Each row is where one point has got to under a steady rotation. How many steps took it there?
The counts run from 0 to 490.
[-3.58  2.40 -0.70 -0.81  1.52 -1.57  2.35 -1.80  2.09 -1.93 -0.66 -1.94
 -0.26 -1.87 -4.21 -1.31 -1.22  0.92 -1.20 -1.05 -2.12  1.95  0.65 -0.03
  3.32  0.86  0.93 -0.53  2.49  2.54  2.36 -4.39 -0.29  3.82  2.64 -0.47
 -1.78  0.95 -0.30 -0.23 -1.28 -2.37 -2.08  2.05  3.02 -2.96] -> 258
[ 0.66 -0.10  1.32 -2.02  1.74  3.29 -2.62 -2.59 -1.41  0.05  1.01 -5.34
 -1.37 -2.50 -1.78  1.19 -2.29  0.23  0.18 -0.34 -2.56  1.10 -3.49  1.21
 -1.41 -0.97  1.13 -1.30 -1.81 -2.63  0.20 -1.53 -1.62  1.82  1.28 -2.14
 -5.22 -1.14 -0.53 -2.86 -0.65 -0.86 -0.38  3.09 -0.38 -2.39] -> 152
[-2.45 -0.87 -2.52  0.21 -0.07  2.13  1.35 -3.28  0.52 -0.53 -0.28 -5.06
 -0.55 -5.96 -0.50  1.37 -3.55  1.47  0.33  0.43 -3.11  2.49 -3.36  2.76
  2.77  0.29  1.40  0.35 -0.23 -0.58  1.73 -1.44 -2.04 -0.40  0.63  1.03
 -2.57  0.48 -0.15 -0.80  0.33 -0.15 -1.12  3.95 -1.94 -0.71] -> 190
[ 1.71  2.81  2.26 -4.29  2.26 -1.12  2.12  0.75 -0.66  0.35 -1.93 -2.46
  2.21 -3.21 -4.12 -0.65 -1.12 -1.53  0.51 -1.44 -1.31 -0.16 -0.86  0.64
 -0.59  1.98  3.34  1.35 -1.70 -0.83  5.35 -1.31 -1.69  2.10  1.12  0.25
 -3.19 -0.17 -1.11 -2.24 -0.87 -3.62  1.05  1.59  1.28 -0.46] -> 181
[-0.50  1.00 -0.71 -1.81  0.71  2.11  0.99 -3.34 -0.75 -3.29 -1.44 -2.31
 -1.45 -3.29  0.31  1.06 -3.04  1.41 -0.88  1.62 -0.23 -0.68 -3.57  4.04
  1.60  0.91  0.80  0.02  1.01 -0.59  2.42 -1.70 -1.52  2.91  5.11  0.40
 -2.70 -1.56  0.50  0.91 -0.88  0.15  0.96  5.06  0.17 -1.04] -> 338
[-1.61  3.29  1.55 -2.60  3.33 -1.12  0.25  0.94  1.28 -3.03 -1.16  1.06
  0.64 -0.10 -3.99 -3.39 -2.77 -0.49  1.48 -0.84 -2.45  3.14  1.90 -2.09
  0.85  0.64  1.71  1.01 -2.21  1.95  4.64 -1.94 -2.28  2.87 -0.11  0.46
 -2.33 -0.11  0.35 -0.46  2.71 -2.56 -1.35  1.67  1.67 -0.25] -> 81
[-3.66  1.65 -1.28  0.01  1.86 -0.17 -2.01 -2.63  1.78 -4.42 -1.03 -0.53
 -1.56 -0.57 -1.71 -0.13 -4.77  1.90 -1.31  1.47 -2.71  1.91 -0.81  1.62
  3.65 -0.15 -1.53 -0.91  0.78  1.97  2.61 -1.80 -0.72  4.23  2.22  0.28
 -1.57 -1.57  1.25  2.13  1.16  1.31 -1.70  4.23  1.75 -0.70] -> 439
[ 0.37  1.79 -0.76 -2.76  1.89 -0.88  3.07 -0.47 -1.12 -0.05 -1.08 -3.43
  1.81 -4.31 -0.56 -0.94 -1.72  1.00  0.82  0.23 -1.84  2.23 -2.15  0.94
  1.93  2.82  4.71  1.30 -0.21 -1.38  4.86 -1.84 -1.61  0.36  1.59  1.85
 -3.63  0.84 -0.92 -2.39  1.21 -1.21  0.83  3.25 -0.26 -0.49] -> 396
[-0.26  0.73 -0.10 -0.93  2.66 -0.74 -3.95 -2.03  2.02 -2.38 -0.13 -1.60
  0.06 -1.46 -1.43  2.74 -3.57  0.74 -0.07  0.20 -4.10  0.97 -2.38  0.78
 -0.28 -0.08 -2.20 -1.79 -2.99  2.39  2.97  0.61 -1.27  2.68  0.50  1.16
 -3.60 -2.57  1.43 -0.85  1.99 -0.34 -2.74  4.34  0.51 -0.93] -> 416
[-2.52  2.78  0.00 -1.81  2.02 -0.99  1.97  0.26  2.68 -0.65 -1.65 -1.17
  1.68 -2.11 -5.81 -1.53 -2.46 -1.29  0.64 -2.13 -3.56  1.92  1.30 -0.67
  1.22  1.20  0.97  0.36 -2.03  2.69  4.57 -1.73 -2.54  0.98 -1.77  0.45
 -1.66  0.40 -1.00 -1.11  1.43 -3.66 -1.92  1.16  1.11 -0.27] -> 79
[-2.46  0.08  1.21 -0.02  2.35 -0.14 -2.91 -0.87  1.51 -0.13 -0.16 -2.33
  0.06 -2.52 -5.42  1.29 -3.08 -0.20  1.74 -2.33 -4.24  3.97  0.85 -1.45
  0.03 -2.13 -1.35  1.30 -2.91  0.79  1.53 -1.13 -2.82  1.19 -2.33 -0.14
 -2.08  0.42  1.52 -1.80  1.61 -2.41 -3.34  0.76 -1.09 -0.91] -> 140
[-0.90  2.29 -0.43 -3.77  1.67 -2.08  2.83 -0.83  1.10 -1.91  1.15 -1.45
 -0.18 -1.30 -2.23 -2.79  0.06 -0.77  2.32 -0.75 -3.53  3.22  0.05 -1.46
  1.03  0.64  3.15 -0.63 -2.59  3.78  3.90 -2.14 -1.60  1.92  0.49  0.66
 -2.28  0.46 -1.23 -2.98  0.85 -2.13  0.16  3.34  0.25 -2.57] -> 295
[ 1.09  2.19  1.63 -4.39  2.16  0.46  2.61 -0.52 -1.44 -1.63  0.43 -1.73
 -0.78 -1.62 -1.78 -3.28  0.25 -0.26  2.57 -0.42 -1.06  2.22 -0.65 -0.94
 -0.94  0.68  4.48  1.12 -2.44  0.33  3.25 -2.63 -2.01  1.58  2.19 -0.39
 -4.40  0.16 -1.32 -2.87  0.43 -2.67  0.91  2.92  0.00 -2.13] -> 422
[ 0.99  2.64  3.23 -4.33  2.85 -1.66  0.83  0.08 -0.82 -2.94 -2.42  0.78
  0.71 -1.45 -2.91 -0.66 -1.42 -1.10  1.85  0.12 -0.34  0.33  0.86 -0.61
 -1.24  0.40  2.20  2.38 -2.86  0.50  5.48 -1.19 -2.55  3.61  2.52  1.62
 -2.24 -1.11  0.87 -0.69  0.47 -2.89  0.87  2.60  0.42  0.16] -> 57
[ 1.32  1.61  1.35 -4.32  1.69 -0.16 -1.10 -0.44  0.81  1.06 -0.24 -3.98
  1.38 -2.69 -3.92  0.68 -2.60 -2.91  0.95 -1.10 -3.76  1.42 -1.52  0.64
 -0.61 -0.61  1.34 -0.05 -5.46 -0.52  4.12  0.48 -2.95  0.93 -1.73  0.28
 -2.56 -1.02 -0.96 -3.06 -0.35 -1.01  1.27  2.74 -1.51  0.02] -> 330
[-1.69 -0.42 -0.62 -1.31 -0.56  1.32  1.47 -1.72  0.59  1.54 -2.28 -5.22
  0.85 -6.31 -4.40  2.40 -4.05 -1.06  0.12 -1.21 -2.00  1.25 -1.78  2.83
  1.98 -0.32  1.07  2.20 -1.18 -2.07  2.60 -0.64 -2.81  0.17 -0.47  0.31
 -0.14  0.58 -0.20 -0.28 -1.92 -1.28  0.74  1.95 -2.37  0.35] -> 431
[ 0.50  1.88  1.04 -4.35  0.61  0.93  2.60 -2.04 -1.13 -2.49 -2.11 -2.00
 -1.15 -2.42 -2.16 -0.48 -1.89 -0.28 -0.52  0.64  0.88 -0.91 -1.02  2.76
  1.61  0.19  2.84  1.86  0.59 -1.01  3.34 -2.89 -1.48  4.24  5.30 -0.48
 -0.98 -0.63 -0.16  0.68 -3.34 -0.80  2.80  3.44  0.83 -0.85] -> 488
[-3.56  1.84 -0.63 -1.09  0.69 -0.80  2.39 -1.00  2.28  0.53 -1.28 -3.27
  0.82 -3.80 -6.68 -0.21 -2.34 -1.29 -0.24 -2.42 -2.57  2.26  1.03  0.61
  3.44 -0.29  1.18  1.17  0.52  1.19  2.86 -3.11 -1.96  1.73 -0.51 -0.63
  0.23  1.19 -1.18 -0.32 -2.12 -2.26 -0.95  0.89  0.55 -1.53] -> 408
[-0.39  1.42  0.68 -0.59  2.87 -0.46 -4.39 -1.89  1.81 -3.39 -0.69 -0.23
 -0.29 -0.37 -1.65  1.88 -4.25  0.66 -0.06  0.66 -3.67  0.94 -1.43  0.49
 -0.13 -1.03 -2.33 -1.37 -2.91  1.98  2.68  0.39 -1.75  3.96  0.80  0.58
 -3.22 -2.73  2.31  0.04  1.98  0.14 -2.40  4.12  1.09 -0.43] -> 415
[-3.24 -0.27  0.14  1.01  1.10  1.74 -2.38 -3.50  1.82 -1.91 -1.79 -2.88
 -1.98 -2.99 -4.33  3.39 -3.97  0.33 -1.32 -0.82 -1.98  0.46 -0.98  2.34
  1.64 -1.82 -3.00  0.65  1.01  0.63  0.15 -1.81 -1.24  3.39  1.70 -0.95
 -1.15 -0.81  1.62  1.54 -1.03 -0.98 -2.93  2.36  0.46 -0.83] -> 74
[-2.44  1.48 -1.01 -0.68  1.32 -1.58 -0.86 -2.03  2.09 -0.08  1.41 -4.20
 -0.66 -1.55 -4.50  0.43 -1.14  0.61 -0.09 -2.17 -4.65  3.67 -0.26 -1.05
  2.31 -0.52  0.29 -1.06 -0.06  2.47  0.86 -3.09 -0.38  3.17  0.24 -1.09
 -2.94  0.80 -0.31 -3.12 -1.30 -1.25 -2.60  2.01  1.49 -3.67] -> 382
[-1.27  0.71  0.21 -2.49  1.41  1.03 -2.07 -1.78  2.29 -1.74  0.63 -1.95
 -0.77 -1.10 -3.43 -0.11 -3.55 -1.64  1.66 -0.95 -4.85  3.24 -0.74 -0.42
 -0.25 -2.19 -0.71 -0.92 -5.96  2.11  2.34  0.07 -3.14  1.56 -2.66 -0.27
 -1.72 -1.75 -0.17 -1.07  1.05  0.13 -0.36  3.47 -1.25 -0.54] -> 354
[-3.59  2.58  0.25 -0.50  2.67  0.18 -1.85 -0.73  0.63 -3.14 -1.40 -0.32
 -0.66  0.11 -2.52 -2.30 -5.04  2.01 -0.99  1.08 -1.89  3.53  1.08 -0.48
  4.06 -0.18  0.95  1.10  0.92 -1.00  2.74 -3.00 -0.93  4.32  1.96 -0.43
 -1.48 -0.71  0.79  2.37  1.82  0.95 -0.98  2.11  1.74 -0.13] -> 437
[ 0.90  0.03  2.75 -3.04  1.31  4.21  0.20 -2.53 -1.11 -1.86 -2.14 -2.19
 -1.56 -3.54 -2.65  1.97 -2.44 -1.69  0.89  0.08 -0.10 -1.89 -2.57  2.74
 -1.97 -1.04 -0.03  1.32 -2.77 -1.78  1.61 -0.74 -3.46  1.76  2.96 -0.77
 -2.81 -1.67  0.75  0.14 -1.17 -2.53  0.62  3.09 -1.14 -0.33] -> 365
[-0.10  2.46  1.44 -3.60  2.46 -1.06  0.13  0.57  1.93  0.34 -0.47 -1.86
  2.05 -1.46 -5.02 -1.43 -2.65 -2.32  0.53 -1.78 -3.80  1.63 -0.13 -1.32
 -0.50  0.57  1.59 -0.76 -4.47  1.06  4.76 -0.60 -2.20  1.36 -2.47 -0.05
 -2.61 -0.60 -1.10 -2.54  0.99 -2.62 -0.27  1.85  0.93 -0.50] -> 205
[ 1.66  1.32  2.96 -3.09  2.77  0.31 -1.79 -0.74 -1.38 -3.66 -1.83  0.62
 -0.78 -1.31 -0.80  0.51 -3.18 -0.18  2.42  1.43 -0.37  0.88 -0.80  0.11
 -1.70 -1.15  1.04  2.47 -3.61 -1.18  4.17 -0.10 -3.12  3.45  2.54  1.32
 -2.97 -2.21  2.36  0.09  1.67 -1.25  0.90  3.63 -1.03  1.17] -> 59
[-4.11 -0.40 -0.54 -0.16  0.76  3.02 -2.30 -3.42  1.42 -2.31  1.13 -2.76
 -2.84 -1.69 -2.94 -0.07 -3.88  0.00  0.93 -0.71 -4.00  4.03 -0.65 -0.05
  2.05 -2.76 -1.35 -0.51 -2.51  1.18 -0.60 -1.74 -2.57  1.76 -0.96 -1.60
 -2.02 -0.29  0.66 -0.12  0.68  0.72 -2.06  3.00 -1.55 -1.69] -> 379
[ 1.10  2.98  2.14 -4.20  3.16 -2.41  2.09  0.77 -0.41 -2.01 -2.03  0.28
  1.18 -1.90 -3.84 -0.82 -0.68 -1.00  1.69 -0.68 -0.72  0.40  0.83 -0.62
 -0.78  0.56  2.09  1.77 -1.96  1.92  5.61 -1.57 -1.99  3.26  2.56  1.49
 -1.97 -0.52  0.34 -1.25  0.19 -3.61  0.12  2.20  1.29 -0.51] -> 56
[-3.75 -0.06  0.98 -1.11  0.57  2.18  0.23 -2.76  2.07 -3.58 -1.67 -0.41
 -1.88 -3.07 -4.90  1.58 -3.06 -1.31  1.26 -0.80 -1.34  0.94  0.38  1.13
  0.24 -2.55 -2.58  1.64 -2.47  2.52  1.30 -1.17 -4.04  2.07  0.18  0.29
  0.33 -0.75  1.76  1.80  0.36 -2.88 -1.68  2.33 -1.27 -0.09] -> 137
[-2.87  2.71 -0.84 -3.40  1.63 -1.38  2.49 -1.18  1.63 -3.57  0.47  0.02
 -1.03 -0.35 -3.18 -3.87 -1.50 -0.66  1.53 -0.18 -2.67  3.77  1.29 -1.20
  3.10 -0.40  2.49  0.22 -1.73  4.17  3.64 -2.56 -1.69  3.08  1.49  0.35
  0.07 -0.01 -0.61 -0.23 -0.01 -0.42  0.60  3.06  0.56 -1.54] -> 170
[ 1.16  2.89  2.29 -3.23  4.19 -0.97 -1.54  0.47 -1.00 -2.74 -0.50  0.14
  0.27  1.21 -1.26 -2.71 -2.39  0.31  1.24  0.32 -2.04  2.59 -0.33 -1.89
 -0.33  1.09  2.68  0.17 -2.25 -0.94  4.63 -1.71 -0.82  3.75  1.53 -0.23
 -4.97 -1.00  0.30 -1.89  2.25 -1.05 -0.15  2.72  1.89 -0.92] -> 208
